In the data rows, 128 means zero.
Here is a table of points, one per row:
[89, 134, 108, 128, 83, 95, 162, 164, 130, 119, 163, 106, 129, 117, 118, 159, 116, 120, 60, 126, 130, 107, 151, 191, 106, 89, 136, 69, 132, 136, 79, 110]
[150, 92, 111, 93, 131, 91, 148, 129, 101, 115, 132, 162, 120, 132, 93, 98, 124, 146, 171, 163, 118, 151, 124, 84, 141, 140, 113, 111, 131, 92, 156, 146]
[160, 88, 133, 110, 145, 113, 147, 112, 93, 120, 165, 158, 155, 132, 92, 81, 117, 138, 145, 146, 157, 161, 143, 96, 149, 117, 128, 122, 119, 99, 175, 160]
[155, 99, 102, 103, 127, 76, 145, 133, 98, 115, 126, 158, 137, 114, 95, 73, 133, 136, 169, 146, 120, 169, 120, 80, 137, 128, 128, 123, 133, 119, 157, 128]
[141, 130, 81, 123, 107, 101, 92, 157, 157, 124, 96, 108, 81, 113, 161, 157, 114, 123, 89, 113, 126, 106, 160, 158, 114, 112, 130, 111, 133, 149, 90, 134]
[122, 132, 100, 117, 74, 96, 160, 149, 149, 123, 143, 101, 143, 141, 119, 148, 104, 111, 53, 112, 124, 110, 157, 178, 113, 116, 125, 72, 132, 134, 71, 107]
[83, 193, 179, 150, 158, 222, 117, 80, 123, 142, 113, 100, 153, 134, 102, 163, 172, 128, 145, 93, 136, 113, 88, 133, 116, 167, 137, 178, 131, 156, 150, 88]
[139, 79, 111, 108, 127, 88, 146, 133, 86, 119, 126, 153, 121, 126, 93, 78, 124, 148, 174, 154, 130, 152, 101, 98, 149, 122, 126, 104, 134, 124, 159, 157]
[132, 132, 118, 128, 108, 92, 101, 165, 155, 131, 116, 130, 98, 102, 158, 152, 101, 126, 94, 112, 123, 94, 156, 156, 112, 103, 135, 125, 132, 138, 78, 115]
[108, 140, 95, 115, 77, 109, 166, 137, 139, 120, 157, 120, 141, 124, 131, 160, 103, 116, 53, 125, 109, 96, 151, 172, 92, 122, 126, 61, 121, 122, 85, 111]
[114, 177, 176, 172, 170, 215, 87, 107, 146, 162, 104, 102, 125, 117, 160, 167, 152, 125, 158, 105, 103, 139, 106, 108, 134, 141, 105, 184, 121, 157, 148, 131]
[143, 127, 112, 120, 113, 110, 101, 160, 174, 142, 107, 121, 100, 123, 169, 146, 95, 124, 83, 114, 124, 105, 148, 178, 109, 114, 128, 114, 123, 134, 99, 128]
[163, 80, 136, 127, 167, 94, 129, 153, 94, 121, 126, 174, 139, 131, 151, 69, 133, 162, 151, 177, 123, 162, 125, 91, 154, 129, 112, 160, 149, 107, 162, 172]
[148, 72, 132, 99, 138, 109, 142, 120, 94, 125, 166, 152, 165, 125, 105, 89, 135, 133, 164, 161, 157, 150, 122, 111, 154, 123, 123, 117, 136, 91, 168, 150]
[101, 201, 186, 170, 166, 201, 102, 103, 140, 140, 98, 103, 137, 140, 161, 142, 161, 135, 162, 92, 119, 111, 100, 114, 115, 169, 155, 239, 123, 163, 150, 131]
[158, 78, 133, 98, 135, 111, 156, 141, 82, 128, 157, 154, 159, 135, 105, 89, 136, 131, 151, 151, 148, 144, 122, 90, 162, 116, 108, 125, 116, 102, 167, 166]
[153, 81, 91, 99, 126, 84, 142, 127, 109, 109, 142, 151, 131, 131, 103, 69, 136, 146, 173, 142, 136, 153, 124, 94, 150, 129, 123, 117, 139, 115, 152, 136]
[123, 135, 104, 143, 91, 80, 97, 174, 156, 128, 146, 104, 121, 128, 148, 135, 95, 123, 65, 140, 96, 97, 155, 161, 104, 122, 126, 112, 128, 136, 85, 132]
[123, 148, 94, 86, 106, 128, 126, 142, 161, 112, 120, 118, 111, 102, 119, 172, 100, 122, 68, 120, 140, 118, 159, 183, 129, 127, 146, 66, 123, 131, 93, 106]
[105, 168, 161, 164, 191, 244, 126, 78, 144, 138, 107, 102, 127, 130, 106, 146, 155, 119, 143, 98, 112, 120, 120, 136, 121, 144, 111, 142, 130, 152, 143, 80]
[149, 100, 112, 109, 145, 109, 150, 110, 102, 111, 171, 157, 145, 150, 111, 87, 125, 143, 148, 167, 155, 155, 128, 87, 155, 110, 129, 104, 134, 106, 158, 169]
[137, 87, 101, 108, 138, 80, 152, 112, 84, 115, 153, 146, 128, 118, 113, 87, 126, 121, 187, 145, 135, 168, 121, 100, 131, 134, 123, 117, 132, 119, 149, 147]
[178, 87, 132, 132, 162, 83, 120, 153, 96, 127, 142, 170, 144, 130, 135, 82, 125, 148, 171, 172, 118, 151, 130, 98, 158, 118, 112, 172, 135, 98, 171, 170]
[89, 193, 187, 156, 146, 213, 128, 56, 124, 154, 116, 84, 140, 143, 129, 153, 183, 132, 158, 103, 137, 130, 99, 129, 117, 171, 134, 165, 99, 152, 141, 91]
[141, 87, 117, 100, 110, 87, 150, 102, 88, 110, 134, 155, 143, 113, 96, 88, 121, 114, 178, 166, 111, 150, 120, 86, 145, 121, 129, 119, 128, 112, 157, 147]
[142, 85, 108, 101, 123, 74, 144, 117, 93, 132, 139, 171, 125, 125, 104, 82, 117, 137, 171, 129, 131, 164, 112, 94, 165, 133, 123, 117, 116, 124, 151, 151]
[117, 107, 92, 145, 80, 91, 115, 169, 155, 128, 134, 100, 106, 108, 148, 157, 91, 131, 54, 124, 112, 97, 134, 153, 106, 131, 151, 124, 141, 126, 98, 125]
[105, 162, 170, 162, 185, 221, 74, 110, 137, 149, 95, 117, 109, 137, 146, 148, 153, 132, 176, 107, 122, 116, 112, 123, 147, 135, 123, 197, 120, 146, 119, 97]
[108, 169, 179, 158, 171, 247, 127, 93, 148, 127, 116, 112, 127, 119, 124, 154, 155, 119, 152, 98, 140, 125, 101, 122, 147, 149, 121, 141, 126, 159, 119, 92]
[111, 186, 187, 173, 185, 188, 88, 98, 133, 163, 92, 103, 137, 133, 154, 152, 197, 129, 150, 111, 111, 115, 93, 116, 110, 160, 153, 208, 117, 176, 149, 133]
[137, 88, 110, 85, 128, 78, 135, 120, 103, 119, 139, 156, 121, 134, 98, 82, 130, 139, 163, 137, 130, 169, 125, 78, 147, 112, 120, 116, 128, 121, 171, 136]
[125, 137, 102, 132, 96, 103, 104, 162, 166, 109, 112, 128, 101, 118, 163, 162, 109, 124, 81, 112, 128, 121, 171, 160, 117, 126, 116, 129, 127, 131, 95, 139]
[93, 206, 176, 153, 164, 208, 131, 85, 121, 142, 105, 82, 147, 138, 115, 159, 188, 128, 158, 97, 153, 97, 92, 127, 120, 157, 125, 174, 96, 159, 147, 103]
[114, 141, 105, 142, 57, 107, 142, 166, 131, 115, 144, 113, 135, 120, 116, 152, 116, 113, 58, 106, 121, 103, 153, 174, 118, 111, 140, 57, 123, 114, 75, 119]
[123, 119, 99, 150, 73, 89, 101, 177, 144, 129, 115, 123, 120, 134, 162, 139, 100, 123, 67, 117, 109, 92, 147, 163, 106, 146, 129, 111, 146, 133, 98, 118]
[172, 91, 117, 141, 139, 51, 113, 130, 110, 109, 133, 153, 93, 127, 136, 87, 122, 135, 186, 162, 117, 158, 100, 60, 156, 125, 115, 159, 141, 115, 155, 158]
[96, 199, 182, 155, 160, 200, 133, 74, 134, 146, 101, 108, 149, 137, 116, 152, 184, 126, 139, 87, 130, 119, 84, 135, 115, 156, 148, 176, 100, 159, 146, 90]
[117, 121, 117, 111, 87, 124, 122, 131, 168, 110, 127, 117, 110, 112, 136, 159, 112, 109, 73, 114, 147, 120, 157, 166, 117, 118, 131, 64, 132, 141, 78, 115]
[154, 96, 105, 94, 133, 87, 128, 128, 94, 117, 158, 148, 120, 129, 106, 91, 139, 147, 164, 148, 130, 141, 119, 75, 136, 123, 126, 117, 140, 99, 163, 155]
[104, 137, 96, 123, 86, 100, 152, 165, 146, 112, 152, 111, 139, 141, 121, 158, 106, 111, 51, 107, 116, 117, 153, 178, 108, 132, 149, 63, 149, 124, 76, 114]
[109, 115, 97, 107, 104, 128, 128, 140, 152, 120, 134, 118, 116, 126, 114, 169, 96, 104, 66, 106, 142, 109, 149, 174, 115, 102, 122, 71, 114, 142, 85, 104]
[69, 191, 194, 156, 144, 215, 127, 81, 121, 141, 106, 115, 143, 145, 117, 147, 181, 111, 147, 105, 148, 104, 113, 128, 111, 157, 128, 174, 106, 168, 154, 98]
[124, 134, 108, 105, 99, 125, 151, 138, 157, 117, 114, 114, 98, 122, 127, 158, 95, 105, 63, 131, 141, 127, 134, 192, 113, 111, 119, 77, 120, 130, 96, 109]
[146, 108, 117, 88, 128, 87, 147, 125, 90, 116, 142, 162, 129, 120, 106, 77, 118, 116, 185, 152, 128, 149, 111, 98, 149, 104, 126, 123, 143, 117, 149, 151]
[143, 138, 88, 130, 89, 109, 93, 164, 171, 132, 106, 129, 109, 121, 148, 149, 105, 119, 96, 115, 126, 114, 144, 169, 93, 109, 135, 119, 136, 123, 85, 136]
[94, 170, 193, 171, 177, 189, 79, 105, 126, 140, 93, 111, 132, 139, 159, 162, 164, 127, 166, 94, 131, 112, 88, 111, 92, 164, 141, 216, 108, 150, 160, 116]
[143, 128, 95, 141, 86, 77, 106, 165, 146, 145, 129, 102, 118, 117, 150, 162, 91, 125, 62, 124, 121, 103, 148, 166, 116, 138, 140, 121, 147, 123, 74, 133]
[114, 117, 117, 99, 92, 123, 128, 134, 150, 114, 113, 114, 111, 129, 123, 155, 107, 108, 85, 113, 138, 115, 158, 177, 97, 121, 114, 65, 127, 138, 77, 104]
[156, 88, 121, 95, 129, 76, 155, 109, 131, 116, 142, 163, 129, 124, 91, 79, 120, 137, 173, 146, 117, 151, 120, 89, 140, 124, 112, 118, 126, 104, 163, 140]
[143, 89, 119, 93, 144, 111, 151, 119, 94, 110, 153, 153, 150, 145, 111, 82, 129, 133, 145, 166, 158, 147, 139, 96, 167, 119, 142, 122, 133, 104, 173, 152]
[171, 83, 126, 123, 150, 105, 164, 122, 95, 128, 152, 155, 152, 139, 115, 71, 121, 121, 153, 139, 156, 160, 128, 108, 160, 116, 117, 118, 138, 98, 173, 147]
[89, 168, 173, 148, 178, 247, 139, 90, 153, 149, 112, 111, 129, 117, 119, 161, 170, 107, 157, 101, 118, 118, 107, 117, 140, 148, 120, 131, 102, 144, 123, 104]
[107, 175, 193, 150, 174, 235, 143, 96, 162, 147, 110, 102, 123, 132, 113, 154, 167, 129, 148, 120, 133, 130, 100, 127, 126, 141, 122, 147, 116, 137, 127, 75]
[120, 129, 90, 145, 83, 93, 126, 157, 146, 136, 119, 111, 107, 129, 163, 137, 102, 125, 59, 138, 105, 109, 147, 160, 102, 121, 133, 133, 144, 114, 76, 123]
[162, 88, 121, 126, 152, 78, 119, 134, 112, 150, 143, 167, 141, 144, 134, 86, 111, 172, 173, 175, 135, 150, 138, 83, 170, 112, 124, 161, 148, 119, 178, 164]
[175, 82, 134, 128, 146, 86, 115, 119, 93, 145, 142, 173, 142, 118, 151, 80, 114, 163, 162, 154, 127, 144, 113, 87, 146, 127, 118, 165, 148, 89, 157, 180]
Along one direction, these points spread out more than along any other. Take the direction at right angles to it along which they spread out most. Then take the direction at right angles to both along which they spread out most. Go by this last direction. How far along it is each point below, from 0 to 99? 50 is the average, and the first point above lies past it. One standard deviation of the points above along it is 16.
[158, 89, 122, 96, 136, 114, 156, 118, 102, 113, 165, 167, 169, 138, 138, 80, 128, 129, 166, 163, 166, 151, 115, 103, 152, 113, 136, 112, 130, 84, 161, 129] : 64
[120, 122, 91, 160, 92, 69, 122, 176, 137, 125, 128, 116, 133, 121, 170, 167, 97, 137, 74, 111, 99, 95, 143, 158, 107, 131, 127, 98, 129, 131, 88, 133] : 31
[107, 156, 173, 173, 183, 225, 116, 108, 150, 155, 100, 105, 121, 132, 165, 172, 148, 142, 188, 116, 113, 114, 111, 118, 127, 155, 119, 187, 125, 148, 132, 115] : 35
[119, 133, 87, 126, 60, 102, 156, 149, 155, 117, 141, 120, 154, 148, 114, 159, 132, 102, 52, 119, 118, 111, 148, 180, 107, 117, 129, 82, 126, 143, 70, 109] : 66
[128, 132, 93, 99, 94, 132, 132, 143, 166, 105, 116, 113, 109, 111, 121, 171, 103, 107, 68, 118, 142, 117, 147, 175, 120, 98, 107, 71, 122, 135, 84, 120] : 63
[103, 172, 181, 162, 189, 218, 98, 106, 152, 151, 104, 91, 124, 118, 162, 143, 146, 136, 171, 110, 103, 132, 108, 117, 126, 139, 114, 199, 122, 154, 127, 114] : 32
[165, 82, 118, 115, 131, 57, 104, 127, 103, 115, 130, 153, 91, 138, 143, 76, 123, 153, 187, 141, 93, 155, 128, 74, 148, 117, 135, 167, 142, 99, 166, 156] : 22
[90, 190, 183, 158, 169, 222, 126, 78, 123, 142, 98, 102, 146, 147, 109, 161, 189, 122, 142, 105, 129, 111, 92, 126, 128, 140, 158, 171, 100, 155, 143, 101] : 62
[127, 126, 114, 119, 97, 124, 145, 148, 140, 106, 100, 113, 108, 121, 103, 155, 98, 118, 74, 109, 155, 106, 168, 164, 109, 103, 135, 61, 116, 133, 83, 108] : 67
[155, 104, 136, 104, 145, 107, 145, 128, 99, 137, 171, 149, 167, 130, 100, 78, 129, 137, 154, 171, 154, 157, 132, 77, 148, 119, 126, 111, 167, 98, 151, 143] : 62
[158, 97, 130, 108, 128, 119, 168, 134, 99, 120, 166, 172, 149, 135, 110, 83, 128, 154, 158, 162, 159, 172, 123, 111, 152, 123, 128, 112, 129, 97, 171, 152] : 65
[128, 136, 102, 113, 115, 107, 120, 158, 151, 144, 109, 117, 80, 127, 160, 159, 90, 110, 92, 126, 121, 112, 170, 168, 109, 121, 133, 126, 132, 137, 81, 139] : 32
[119, 144, 94, 162, 80, 81, 106, 164, 154, 108, 133, 113, 122, 138, 154, 146, 80, 120, 73, 125, 91, 93, 155, 157, 101, 126, 127, 107, 121, 115, 103, 125] : 32
[97, 189, 194, 175, 153, 204, 97, 101, 124, 161, 99, 99, 128, 129, 151, 156, 175, 121, 164, 106, 107, 124, 103, 113, 106, 147, 158, 216, 125, 158, 167, 125] : 30
